In the data rows, 128 means zero.
Here are some numbered points:
[83, 49, 167, 90, 112, 254, 132, 78, 155, 133, 141, 37, 54, 140, 132, 173, 128, 133, 96, 151, 190, 85, 129, 141, 46, 96, 134, 204, 230] 0
[96, 97, 165, 81, 174, 115, 94, 166, 127, 25, 152, 142, 134, 219, 137, 104, 107, 88, 134, 135, 165, 163, 137, 111, 88, 93, 186, 110, 174] 1
[106, 56, 117, 154, 100, 232, 154, 69, 127, 210, 121, 22, 54, 80, 141, 174, 126, 181, 102, 117, 164, 77, 131, 174, 108, 89, 72, 245, 195] 2
[87, 143, 171, 51, 143, 105, 100, 141, 137, 35, 132, 160, 184, 151, 128, 118, 142, 85, 120, 156, 179, 138, 117, 119, 88, 130, 207, 104, 139] 3
[178, 255, 90, 172, 118, 92, 187, 155, 110, 194, 99, 177, 177, 42, 118, 177, 131, 112, 86, 109, 13, 134, 146, 135, 187, 186, 56, 43, 24] 4
[103, 42, 161, 102, 110, 188, 101, 81, 161, 129, 166, 58, 86, 116, 133, 119, 146, 141, 141, 165, 210, 96, 107, 115, 70, 95, 155, 188, 212] 5
[122, 37, 87, 168, 149, 124, 120, 139, 108, 94, 102, 124, 92, 218, 151, 66, 73, 180, 189, 69, 159, 147, 136, 161, 155, 85, 136, 162, 167] 6
[179, 255, 147, 122, 154, 74, 133, 184, 138, 108, 135, 202, 161, 109, 107, 155, 134, 57, 97, 145, 23, 168, 146, 77, 145, 198, 115, 0, 51] 7
[172, 253, 110, 132, 125, 57, 155, 160, 120, 142, 122, 200, 199, 85, 136, 159, 134, 87, 92, 134, 54, 143, 131, 106, 154, 177, 111, 29, 41] 8
[131, 147, 138, 72, 118, 120, 120, 121, 115, 129, 166, 80, 159, 138, 183, 182, 133, 95, 73, 150, 161, 108, 135, 118, 64, 106, 135, 148, 169] 9
[194, 202, 114, 133, 135, 29, 96, 171, 113, 132, 159, 160, 170, 138, 167, 127, 126, 87, 116, 141, 87, 154, 130, 76, 141, 150, 134, 61, 89] 10
[92, 98, 144, 154, 126, 50, 93, 103, 168, 156, 151, 172, 97, 79, 68, 41, 173, 165, 227, 174, 157, 135, 75, 78, 177, 149, 186, 128, 88] 11
[118, 115, 74, 150, 124, 114, 143, 127, 89, 101, 78, 155, 190, 145, 164, 101, 95, 164, 142, 75, 167, 127, 133, 193, 153, 103, 136, 128, 114] 12
[134, 150, 168, 71, 155, 97, 81, 147, 150, 104, 184, 124, 126, 176, 148, 143, 149, 57, 100, 182, 127, 139, 131, 56, 60, 143, 171, 80, 160] 13
[118, 179, 117, 101, 80, 149, 144, 102, 110, 173, 118, 107, 187, 91, 168, 206, 147, 114, 46, 138, 148, 85, 137, 167, 90, 125, 117, 132, 120] 14
[95, 21, 141, 114, 145, 165, 103, 114, 126, 75, 128, 97, 85, 182, 132, 92, 111, 156, 162, 116, 208, 127, 123, 150, 102, 76, 152, 212, 202] 15
[101, 117, 142, 86, 154, 75, 91, 161, 117, 34, 127, 163, 180, 201, 128, 95, 119, 111, 152, 122, 168, 159, 127, 128, 123, 109, 195, 107, 126] 16
[118, 131, 130, 95, 136, 69, 82, 144, 118, 86, 150, 132, 170, 192, 170, 110, 118, 110, 134, 136, 171, 136, 117, 110, 106, 121, 171, 122, 146] 17
[156, 242, 121, 161, 93, 116, 170, 113, 128, 255, 142, 127, 133, 0, 100, 204, 178, 123, 69, 165, 34, 101, 122, 104, 172, 167, 58, 114, 46] 18
[122, 120, 77, 149, 90, 119, 133, 100, 98, 164, 109, 112, 146, 145, 183, 133, 114, 169, 121, 101, 181, 96, 123, 179, 133, 99, 113, 159, 134] 19
[174, 251, 175, 108, 165, 67, 134, 191, 153, 114, 157, 184, 136, 112, 80, 147, 154, 44, 105, 168, 7, 178, 141, 47, 145, 197, 106, 12, 54] 20
[155, 255, 143, 122, 125, 70, 143, 158, 134, 169, 128, 198, 174, 52, 88, 163, 172, 81, 96, 160, 36, 148, 128, 95, 169, 192, 101, 25, 18] 21
[188, 248, 141, 112, 164, 78, 129, 197, 122, 112, 139, 177, 170, 135, 125, 162, 120, 50, 83, 135, 17, 171, 160, 74, 136, 178, 98, 28, 71] 22
[176, 229, 95, 177, 71, 150, 195, 93, 135, 255, 131, 103, 130, 0, 137, 210, 156, 132, 65, 145, 48, 86, 124, 124, 146, 168, 52, 108, 73] 23
[84, 27, 140, 116, 146, 159, 98, 121, 128, 52, 113, 116, 97, 217, 126, 74, 109, 156, 170, 105, 197, 137, 129, 157, 114, 84, 170, 187, 186] 24
[123, 179, 143, 146, 133, 18, 114, 141, 159, 136, 133, 229, 143, 67, 61, 60, 176, 127, 198, 164, 101, 155, 86, 78, 191, 178, 171, 53, 45] 25
[187, 217, 109, 145, 147, 24, 121, 179, 128, 123, 131, 211, 164, 118, 123, 102, 128, 91, 143, 133, 52, 171, 133, 76, 173, 175, 146, 17, 49] 26
[122, 232, 196, 46, 143, 137, 127, 148, 155, 94, 152, 162, 165, 110, 101, 195, 171, 36, 53, 188, 97, 135, 131, 89, 72, 165, 142, 38, 101] 27
[176, 235, 153, 112, 172, 62, 139, 204, 136, 73, 140, 203, 156, 138, 102, 134, 122, 52, 115, 138, 20, 187, 153, 69, 149, 184, 127, 0, 61] 28
[160, 244, 151, 106, 147, 53, 128, 178, 133, 96, 141, 210, 177, 124, 110, 135, 143, 59, 112, 155, 57, 166, 128, 76, 139, 179, 143, 14, 58] 29
[123, 141, 113, 149, 161, 66, 134, 174, 111, 33, 70, 229, 183, 168, 86, 54, 105, 140, 196, 83, 110, 179, 131, 156, 199, 150, 154, 61, 55] 30
[157, 255, 169, 99, 139, 99, 139, 165, 146, 136, 152, 170, 163, 84, 98, 183, 157, 45, 69, 176, 28, 151, 140, 69, 126, 192, 118, 16, 59] 31
[156, 197, 118, 154, 136, 0, 119, 167, 126, 117, 130, 219, 158, 117, 108, 77, 140, 118, 175, 134, 79, 169, 114, 86, 197, 168, 158, 46, 40] 32
[92, 0, 150, 126, 142, 224, 120, 103, 132, 84, 118, 55, 65, 186, 122, 109, 103, 158, 152, 102, 193, 123, 134, 161, 89, 79, 145, 220, 223] 33
[109, 56, 187, 75, 159, 187, 90, 132, 154, 90, 186, 54, 74, 187, 133, 132, 127, 88, 111, 164, 164, 131, 133, 82, 46, 101, 157, 183, 225] 34
[129, 117, 86, 132, 111, 145, 130, 115, 96, 188, 136, 67, 140, 84, 191, 165, 119, 155, 85, 109, 156, 95, 138, 158, 120, 84, 116, 197, 159] 35
[127, 77, 89, 145, 138, 117, 103, 137, 109, 76, 103, 131, 139, 204, 179, 92, 82, 155, 158, 78, 173, 140, 137, 162, 129, 95, 147, 138, 157] 36
[161, 238, 199, 86, 162, 104, 121, 174, 163, 125, 183, 155, 123, 76, 82, 173, 169, 33, 86, 194, 23, 161, 139, 32, 111, 188, 127, 34, 84] 37
[99, 21, 140, 129, 117, 255, 139, 80, 132, 146, 135, 15, 35, 149, 128, 158, 118, 167, 116, 118, 173, 91, 140, 165, 87, 83, 96, 249, 221] 38
[144, 176, 119, 123, 161, 52, 125, 184, 110, 37, 97, 225, 185, 183, 120, 87, 100, 102, 154, 99, 100, 177, 138, 130, 163, 152, 166, 38, 71] 39
[177, 231, 142, 107, 158, 66, 122, 192, 123, 94, 139, 192, 182, 156, 131, 144, 116, 55, 95, 133, 44, 172, 149, 83, 130, 170, 129, 21, 74] 40
[111, 132, 164, 71, 143, 71, 72, 151, 137, 75, 165, 172, 158, 159, 136, 92, 135, 90, 141, 165, 171, 151, 112, 88, 99, 136, 184, 101, 135] 41
[128, 140, 159, 65, 161, 136, 117, 168, 121, 19, 136, 146, 169, 239, 152, 138, 104, 68, 94, 122, 137, 154, 152, 125, 73, 119, 146, 65, 165] 42
[157, 206, 149, 114, 127, 42, 94, 148, 148, 172, 193, 139, 150, 79, 135, 140, 172, 78, 109, 191, 78, 137, 116, 42, 124, 168, 149, 66, 95] 43
[98, 19, 165, 113, 134, 169, 85, 98, 157, 139, 171, 50, 52, 156, 120, 99, 144, 143, 159, 158, 184, 119, 105, 97, 85, 96, 181, 198, 216] 44
[144, 173, 99, 135, 132, 43, 113, 162, 103, 85, 119, 198, 202, 150, 157, 94, 106, 116, 144, 109, 126, 152, 130, 126, 148, 145, 165, 62, 85] 45
New points follow, each followed by the numbers of its five nearest points above by angle, nearest first.
[103, 9, 135, 140, 123, 255, 148, 82, 140, 153, 133, 13, 34, 157, 129, 149, 106, 166, 119, 115, 163, 93, 139, 154, 83, 81, 100, 242, 231] : 38 0 2 33 5
[114, 184, 105, 122, 78, 158, 187, 80, 112, 174, 75, 135, 210, 18, 125, 185, 152, 148, 70, 116, 149, 80, 119, 202, 138, 135, 119, 137, 76] : 14 23 18 4 35
[144, 211, 146, 79, 109, 166, 148, 122, 128, 167, 150, 94, 162, 88, 162, 231, 149, 69, 16, 160, 102, 100, 144, 117, 65, 143, 98, 102, 139] : 14 27 9 23 31
[151, 255, 165, 91, 134, 84, 141, 154, 149, 124, 143, 190, 183, 69, 102, 165, 166, 55, 78, 175, 62, 141, 129, 78, 124, 185, 141, 17, 54] : 31 21 29 7 20
[153, 228, 107, 106, 101, 133, 150, 127, 111, 167, 129, 120, 186, 95, 183, 216, 137, 92, 40, 134, 100, 105, 138, 139, 98, 140, 99, 85, 105] : 14 23 8 4 18
[70, 0, 179, 100, 136, 255, 126, 86, 154, 82, 127, 58, 55, 183, 93, 122, 114, 148, 136, 128, 195, 111, 128, 156, 69, 83, 146, 224, 229] : 33 0 38 15 5
[121, 40, 88, 176, 138, 117, 129, 123, 111, 105, 93, 139, 110, 171, 127, 46, 91, 199, 212, 76, 176, 137, 119, 171, 177, 95, 118, 166, 142] : 6 36 24 12 15
[134, 226, 156, 67, 124, 120, 118, 144, 133, 126, 158, 137, 183, 99, 144, 202, 166, 54, 46, 170, 102, 123, 145, 97, 78, 153, 126, 62, 115] : 27 31 37 22 43
[108, 75, 183, 62, 135, 215, 103, 121, 148, 65, 158, 74, 99, 213, 145, 156, 118, 84, 84, 147, 173, 120, 144, 122, 32, 113, 149, 140, 221] : 34 0 5 33 1
[146, 158, 132, 80, 116, 163, 121, 122, 109, 151, 154, 68, 152, 135, 188, 206, 121, 93, 41, 137, 141, 103, 148, 135, 72, 109, 122, 136, 161] : 9 14 35 0 34
[134, 156, 79, 133, 115, 108, 152, 134, 87, 109, 89, 135, 199, 163, 183, 141, 99, 137, 96, 79, 151, 122, 145, 185, 132, 109, 98, 143, 111] : 12 19 36 14 45
[114, 47, 83, 188, 91, 246, 196, 69, 111, 195, 73, 55, 77, 97, 124, 149, 113, 213, 128, 72, 143, 83, 136, 212, 147, 99, 63, 221, 159] : 2 38 35 19 33
[99, 43, 169, 79, 146, 169, 93, 124, 145, 73, 164, 88, 99, 208, 139, 116, 122, 108, 132, 150, 185, 131, 129, 105, 62, 85, 165, 174, 214] : 34 15 44 33 24
[158, 184, 109, 136, 168, 44, 118, 200, 101, 61, 107, 212, 180, 187, 127, 90, 97, 105, 145, 90, 72, 185, 152, 126, 181, 151, 127, 53, 61] : 39 45 30 26 32
[91, 123, 118, 179, 97, 86, 142, 79, 157, 175, 95, 205, 112, 19, 31, 62, 187, 199, 219, 146, 139, 114, 76, 141, 219, 165, 152, 129, 36] : 11 25 32 30 18
[139, 166, 186, 55, 162, 141, 101, 165, 142, 81, 185, 104, 130, 173, 148, 184, 130, 40, 60, 170, 102, 148, 155, 72, 49, 135, 118, 92, 176] : 13 27 42 9 37
[154, 225, 84, 182, 131, 79, 183, 157, 98, 143, 62, 211, 194, 72, 89, 125, 125, 147, 136, 84, 41, 152, 139, 166, 228, 171, 71, 61, 2] : 4 8 21 26 32
[190, 230, 106, 152, 138, 14, 125, 178, 123, 148, 131, 211, 155, 114, 125, 109, 132, 101, 148, 131, 42, 164, 124, 79, 188, 175, 110, 38, 42] : 26 32 8 10 7
[159, 192, 114, 83, 118, 94, 127, 146, 103, 104, 133, 142, 197, 167, 183, 162, 125, 79, 78, 129, 120, 125, 143, 126, 89, 142, 152, 76, 115] : 40 10 22 42 27
[98, 94, 191, 50, 146, 204, 118, 126, 136, 83, 166, 45, 112, 159, 149, 173, 137, 85, 78, 161, 170, 121, 140, 113, 43, 93, 132, 170, 215] : 34 0 9 5 44
[132, 160, 64, 190, 81, 134, 165, 97, 96, 255, 109, 84, 140, 49, 158, 166, 129, 186, 102, 106, 106, 89, 127, 170, 180, 130, 45, 172, 95] : 23 18 35 19 2
[105, 82, 177, 79, 138, 138, 81, 132, 138, 105, 188, 76, 78, 176, 153, 131, 149, 98, 117, 171, 177, 126, 124, 84, 65, 99, 151, 170, 209] : 34 44 5 0 15
[93, 6, 171, 148, 139, 153, 82, 93, 188, 131, 161, 109, 8, 135, 62, 45, 154, 168, 228, 164, 175, 127, 87, 81, 126, 116, 183, 181, 186] : 44 5 15 11 33
[108, 36, 115, 165, 101, 255, 165, 64, 130, 204, 114, 22, 41, 79, 118, 164, 123, 192, 117, 108, 152, 79, 135, 180, 115, 82, 68, 245, 204] : 2 38 0 33 35
[148, 125, 87, 146, 105, 144, 138, 120, 96, 211, 148, 46, 113, 116, 203, 179, 107, 144, 83, 101, 122, 100, 148, 144, 109, 88, 103, 189, 167] : 35 2 19 38 14
[133, 203, 98, 117, 116, 56, 136, 143, 111, 101, 85, 200, 224, 139, 131, 123, 136, 122, 130, 109, 135, 134, 120, 155, 160, 145, 140, 67, 52] : 45 39 8 32 30
[172, 215, 154, 116, 126, 68, 107, 148, 153, 205, 201, 125, 102, 84, 136, 170, 161, 69, 89, 195, 49, 136, 121, 22, 115, 175, 117, 78, 109] : 43 37 31 20 21
